In the rows, 128 means zero.
A single turn carries every row of the set below to another of its rows. Some are shown first; where does it send the rows asked next?
fugis:  94  78 103 143  95 147 128 140 146 143 126 121 173 135 116 145 110 165 140 158 133 100 132 131 132 139 109 154 150 142 131
sope: 125 138 160 120 124  98 129 121 134 138 126 127  76 137 120 143 135 148 129 116 128 152 130 142 137 109 157 143 135 131 123
famum: 133  94 136 112 130 132 151 129 130 113 113 135 117 110 116 146 127 152 137  97 144 124 110 152 138 154  94 163 171 111 117
Medaf: 124 154 137 174 120 139 114 123 157 134 130 154 135 150 123 132 139 148 101 125 164 137 166 141 106 120 115 121 140 122 127
Vati: 114 131 129 148 114 107 135 124 143  78 132 141 171 136 128 144 107 145 139 121 129  73 134 144 108 116 130 151 136 117 131
tipo: 116 124 113 142 141 121 104 134 151 133 131 122  96 135 122 111 121 145 151 101 126 138  83 160 121 128 134  97 119 118 113
Lata:  75 122 128 132 146 135 119 123 152 130 139 126 141 169  90 112 125 144 146 108 117  85 126 138 102  99 119 138 126 128 133
suma: 160 110  83 129 143 145 131 161 150 137 101 122 119 150 150 141 133 144 149 106 149  96 111 139 124 147 143 160 153 122 108
kod: 132 114 103 102 155 126 120 139 134 126  93  89 172 147 139 152 148 155 115 137 119 127 129 132 125 146 128 133 121 126 150
Gogu:  87 151 110 131 125 137 118 107 139 167 104 130  88 128 121 115 136 127 126  98 145 120 124 148 112 152 117 129 143 142 101
kive: 128 143 146 159 109  91 117 133 146 116  94 132 120 101 118 139 102 134 136 105 146 137 108 154 140 132 118 135 127 114 129
fubo: 150 111 102 106 134 156 133 133 167 134 103 127 116 134 109 114 137 133 146  93 158 110 108 174 142 129  96 144 135 126 117
lavul: 122  92 122 132 107 155 145 117 152 119 137 115 173 127 140 148 152 133 151 165 131 110 143 137 129 126 128 179 143 125 121
lil: 136 111 111 141 122 135  94 139 142 111  96 108  78 138 133 154  93 146 153 124 135 138 130 117 118 137 138 129 124 129 122
Bofit: 116 128 112 148 128 147 119 104 146 138  82 130  99 117 152 148 128 114 125 109 131 127 131 140 124 180 144 131 151 139 116
Nuvuz:  90  95 117 107 110 172 136 128 165 146 149 108 162 142 127 122 137 158 127 164 137 115 140 161 133 131 121 149 133 135 126
safu: 118 137 138 164  99 159 120 138 134 107 118 155 136 139 147 142 116 115 106 146 153 147 158 150  99 132 119 130 126 142 129
mesi: 115 158  93 141 106 114 125 112 124 128 105 151  97 111 132 144 111 145 135 110 149 111 134 131 109 152 114 147 150 127  93
pif: 112 132 107 208 119 149 132 123 130 139 121 150 134 127 126 137 143 140 133 134 134 117 125 143  95 120 120 104 136 136 133
lol: 139 145 119 156 122 125 148 125 120 125 122  98  96  93 151 129 118 143 137 131 112 120 117 143 140 124 158 127 117 150 117
rog: 144 101 124  96 123 115 145 143 125 141  92 106 163 149 120 128 143 136 124 155 103 126 110 128 112 125 115 131 122 149 151
zor: 123  89 128 161 129 135 170 127 134  98 114 124 149 134 123 149 109 142 113 143  93  88 128 133 116 125 151 149 125 150 141
Bil: 121 102  90 146 124 132 121 131 158 126 136 142 196 141 123 147 133 151 134 135 129 116 138 155 165 128 128 169 131 138 120
vola: 119 133 120 169 132 167 127 102 131 123 146 158 120 138 118 155 109 142 125 115 142 138 159 123 132 104 141 127 148 151 129
rula: 110 129 101 101 162 140 122 128 139 153 100  90 166 139 100 137 132 154 143 120 126 116 115 121 133 115 111 135 123 124 154
rifu: 130 133 120 100 138 114 132 125 132 129 120 102 179 133 121 141 126 151 155 122 140 103 106 105 111 114 114 144 149 104 138
Tup: 125 124 142  90 116 130 143 135 121 137 126 140 102 118 130 116 151 154 155 127  99 122 134 167 147 142  98 144 157 136 133
dase: 110  97 124 131 129 145 148 129 161 153 141 135 175 147  98 127 149 133 134 145 130 127 128 140 144 104 121 188 131 133 115
rifed: 130 161  97 110 117 125 137 116 147 139 128 176  80 137 119 119 115 150 124 125 127 134 130 149 117 131 124 134 131 130  93
Vaga:  88 116 115 161 129 171 123 128 127 138 129 157 105 159 120 161 128 141 114 135 137 151 141 150 105 117 143 117 130 148 138
fezak: 130 143 140 138 120 130 130 158 151 146 105  93  92 128 129  99 103 143 105 136 146 140 124 133 108 132 126 136 106 131 107
kov: 139 138 121  59 121 122 133 121 140 118 130 119 168 143 126 135 118 151 139 132 137 115 122 141 132 103 124 129 133 129 146
Nimi: 108 123 146 106 124 127 152 125 161 112 142 146 137 169 101 125 116 148 104 134 115 105 144 166 122  94 143 145 114 143 140
Vumub:  93 108 115 156 149 147 110 127 149  93 105 103 156 147 126 155 108 148 123 116 122  88 157 133 118 145 132 148 124 129 144
tili: 133 106 116  86 127 124 163 135 118 125 117 117 171 131 120 148 100 153 112 139 120 124  94 134 134 119 136 135 133 146 146
tak: 111 106 145 138 136 140 131 135 165 126 115 105 142 172 119  98 150 134 107 143 101  98 148 146  94 129 124 132 110 141 137
tek: 148 139 101 147 121 137 158 120 150 126 100 173 101 109 135 138  94 133 119 133 111 134 113 138 128 155 137 137 137 131 105
Zorer: 136 137 107 114 125 144 135 181 146 178  87 129 105 153 130 117 122 145 143 133 123 103 134 137 139 131 126 166 139 148 131
kego: 119 142 120 121 129 132 151 175 118 148 113 129 128 112 159 129 117 168 123 132 110 111 129 154 151 168 130 160 154 133 128
vav: 118 135 134 175 119 162 146 123 124 132 158 154 135 133 131 106 125 117 124 129 131 134 121 134  96 109 125 116 138 150 110
Mure: 136 131 135 130 125 144 140 121 170 159  91 157  88 140 131 114 132 110 114 131 114 147 120 142 114 159 134 129 139 134 112
nisi: 112  89 104 128 106 120 106 142 159 150 145 140 173 174 117 122 150 163 143 149 124 112 137 143 128 127 114 148 145 138 118

lil -> fezak
vav -> vola
Now find these:
Nimi -> Vati
rifu -> rula
suma -> Zorer
dase -> Bil
tek -> rifed

A single turn carries every row of the set below to another of its rows. Some are shown first; where does it send the rows asked next?
vab: 179 130 133 122 141 142  99 155 100 102 130 143 150 129 126 138 145
gezu: 137 136 132 115 195 126 118 120 110 161 129 141 103 132 134 145 138
gof: 144 178  97 120 104 133 108 138 127 142 123 131 122 154 118 140 123
Zenu: 151 114 129 163 148 154 141 128 109 124 134 115 138 159 134 117  97
Segam: 159 130 124 135 137 113 110 105 139 119 123  99 109 141  95 153 159
vuli: 148 126 136 150 150 163 120 115 142 136  79 110 106 130 119 140 160
Gezan: 160 128 142 154 139 137 117 114 140 154 102 116  76 156 112 140 137
Mobi: 128 137 140 123 124 109 136 113 132 150 154 103 128 119 149 121 110
zimag: 159 148  91 145 142 112 151 125 124 133 130 137 133 154 130 110 125
laler: 151 131 121 124 132 149 124 144  82 111 143 170 129 148 117 145 138
Zisun: 140 137 139 105 170 129 117 115 124 130 126 137  97  89 118 137 133
vepim: 161 103 156 132 124 136 109 140 131 136 117 145 124 135 132 155 181
fadu: 133 144 124 127 119  93 106 147 131 138 133 105  87 133 118 135 116
zere: 146 121 130 147 143 166 116 140 119 140 137 159 166 130 147 130 155
movu: 127 134 120 143  93 169  97 132 114 126 122 130 110 112 114 157 134
tam: 157 130 128 147 151 132  89 113 133 139  95 121 164 149 127 132 155
barev: 135 144 129 129  86 136 121 129 123 143 115 132 129 150 134 152 176
Vugoz: 132 150 128 149 116 159 122 142 102 117 129 134 140 139 156 139  91
Vatub: 153 132 102 144 133 148 133 139 143 105 115 116 144 152 138 134  96
mivis: 134 120 140 113 141 169 129 152 111 156 123 167 131 137 115 138 101
tig: 156 101 131 136 166 115 129 137 119 163 120 106 146 159 125 118 132
gobe: 138 130 151 127 129 156 119 136 124 162 105 107  76 115 125 153 141
sanan: 143 135 143 117 165 133 140 110 132 149 147 141 155 136 154 134 106
voruf: 169 126 101 149 113 122 109 132 101  97 112 138 132 150 125 144 143
pep: 156 139 113 113 166 117 138  98 123 157 119 108  98 127 117 136 118
tavig: 135 118 185 122 172 131 131 125 122 148 126 119 131 126 124 143 145
fafu: 116 149 145 128 127 135 154 135 102 147 117 128  99 121 125 128  91
pefe: 125 114 164 130 141 147  88 137 129 127 106 156 115 106 116 147 118
bakeb: 155 123 162 128  80 133 101 129 109 151 114 133 119 126 125 144 148
nopom: 105 132 120 109 128 129 136 119 123 159 126 130 139 124 158 145 101

zere -> zimag
Zenu -> Mobi
Now find these:
Vugoz -> sanan
vab -> Vatub
tam -> gof

